[[114 142 136 126]
 [132 121 132 124]
 [132 114 113 131]
 [136 108 117 149]
 [133 123 129 119]
 [145 131 129 127]
 [101 129 125 132]
 [150 113 116 149]
 [116 131 132 116]
 [106 150 143 119]
 [133 133 128 129]]
->
[[133 133 128 129]
 [106 150 143 119]
 [116 131 132 116]
 [150 113 116 149]
 [101 129 125 132]
 [145 131 129 127]
 [133 123 129 119]
 [136 108 117 149]
 [132 114 113 131]
 [132 121 132 124]
 [114 142 136 126]]

[[118 106 119]
 [133 141 130]]
->
[[133 141 130]
 [118 106 119]]

[[117 114 109 121 131 128 141 113 147 136 124 130 144 138]
 [119 131 119 116  98 135 134 132 149 134 135 136 135 128]
 [130 113 125 133 125 121 143 148 144 119 113 119 145 136]
 [144 153 146 130 116 135 120 120 125 112 113 136 117 156]]
->
[[144 153 146 130 116 135 120 120 125 112 113 136 117 156]
 [130 113 125 133 125 121 143 148 144 119 113 119 145 136]
 [119 131 119 116  98 135 134 132 149 134 135 136 135 128]
 [117 114 109 121 131 128 141 113 147 136 124 130 144 138]]

[[132 134 130 146 133 101 125 123 144]
 [138 135 127 135 118 124 109 129 125]
 [129 119 128 131 133 127 129 116 127]
 [132 132 132 123 117 141 118 131 114]
 [136 129 126 131 124 120 122 118 131]
 [119 120 132 143 141 131 125 126 118]]
->
[[119 120 132 143 141 131 125 126 118]
 [136 129 126 131 124 120 122 118 131]
 [132 132 132 123 117 141 118 131 114]
 [129 119 128 131 133 127 129 116 127]
 [138 135 127 135 118 124 109 129 125]
 [132 134 130 146 133 101 125 123 144]]

[[109 100 115 126 127 125 130 117 117 128]
 [122 129 115 127 131 124 134 119 115 127]
 [121 113 123 126 128 125 116 123 120 128]]
->
[[121 113 123 126 128 125 116 123 120 128]
 [122 129 115 127 131 124 134 119 115 127]
 [109 100 115 126 127 125 130 117 117 128]]

[[137 122 153 136 130 116 106 118 114 102]
 [137 129 129 111 120 134 144 123 123 131]
 [156 107 124 109 121 136 125 115 130 113]
 [131 138 125 130 135 125 130 127 130 120]
 [132 134 130 135 122 125 118 132 128 151]
 [127 141 117 131 129 128 130 125 132 135]]
->
[[127 141 117 131 129 128 130 125 132 135]
 [132 134 130 135 122 125 118 132 128 151]
 [131 138 125 130 135 125 130 127 130 120]
 [156 107 124 109 121 136 125 115 130 113]
 [137 129 129 111 120 134 144 123 123 131]
 [137 122 153 136 130 116 106 118 114 102]]

[[134 113 117 137 142 117 113]
 [135 139 124 125 117 137 124]
 [107 138 116 124 123 134 121]
 [123 146 119 121 112 144 121]
 [124 124 124 135 122 126 139]
 [147 135 134 109 116 123 121]
 [138 117 118 132 139 118 114]]
->
[[138 117 118 132 139 118 114]
 [147 135 134 109 116 123 121]
 [124 124 124 135 122 126 139]
 [123 146 119 121 112 144 121]
 [107 138 116 124 123 134 121]
 [135 139 124 125 117 137 124]
 [134 113 117 137 142 117 113]]
---
[[153 124 143 129]
 [119 132 120 126]
 [130 114 128 126]
 [129 117 131 129]]
->
[[153 124 143 129]
 [130 114 128 126]
 [129 117 131 129]
 [119 132 120 126]]

[[117 109 145 113 122]
 [104 117 135 122 110]
 [105 139 123 125 129]
 [141 121 122 128 140]
 [116 109 143 116 122]
 [113 123 135 125 118]
 [136 127 125 128 139]]
->
[[141 121 122 128 140]
 [136 127 125 128 139]
 [117 109 145 113 122]
 [116 109 143 116 122]
 [113 123 135 125 118]
 [105 139 123 125 129]
 [104 117 135 122 110]]

[[123 117 140 141 139 139 128 141 127 128 125 134 129 124]
 [138 142 115 118 119 124 132 122 132 138 141 128 138 140]
 [119 122 128 140 147 131 117 149 125 139 135 138 139 119]
 [122 120 142 137 132 139 123 131 123 118 121 137 118 122]]
->
[[138 142 115 118 119 124 132 122 132 138 141 128 138 140]
 [123 117 140 141 139 139 128 141 127 128 125 134 129 124]
 [122 120 142 137 132 139 123 131 123 118 121 137 118 122]
 [119 122 128 140 147 131 117 149 125 139 135 138 139 119]]

[[133 119 135 139 116 131 116 123 117 129 135 137 120 117 108]
 [126 111 124 121 140 145 104 139 146 143 116 141 111 140 134]
 [120 124 114 148 114 144 120 142 139 129 131 125 119 136 148]
 [138 125 133 114 124 117 110 132 113 125 120 109 132 151 143]
 [121 138 136 135 136 114 106 128 121 134 139 129 132 127 126]]
->
[[138 125 133 114 124 117 110 132 113 125 120 109 132 151 143]
 [133 119 135 139 116 131 116 123 117 129 135 137 120 117 108]
 [126 111 124 121 140 145 104 139 146 143 116 141 111 140 134]
 [121 138 136 135 136 114 106 128 121 134 139 129 132 127 126]
 [120 124 114 148 114 144 120 142 139 129 131 125 119 136 148]]

[[136 148]
 [138 112]
 [119 130]
 [129 136]
 [115 106]]
->
[[138 112]
 [136 148]
 [129 136]
 [119 130]
 [115 106]]

[[124 118 122 121 133 105 116]
 [134 141 129 127 121 141 142]
 [138 124 114 133 122 139 128]
 [111 131 138 137 137 120 115]
 [144 115 112 134 123 146 127]
 [140 127 117 128 112 145 139]
 [112 131 150 112 131 126 136]
 [117 136 155 123 136 130 128]
 [118 140 148 123 133 127 131]
 [139 127 101 146 122 134 104]]
->
[[144 115 112 134 123 146 127]
 [140 127 117 128 112 145 139]
 [139 127 101 146 122 134 104]
 [138 124 114 133 122 139 128]
 [134 141 129 127 121 141 142]
 [124 118 122 121 133 105 116]
 [118 140 148 123 133 127 131]
 [117 136 155 123 136 130 128]
 [112 131 150 112 131 126 136]
 [111 131 138 137 137 120 115]]
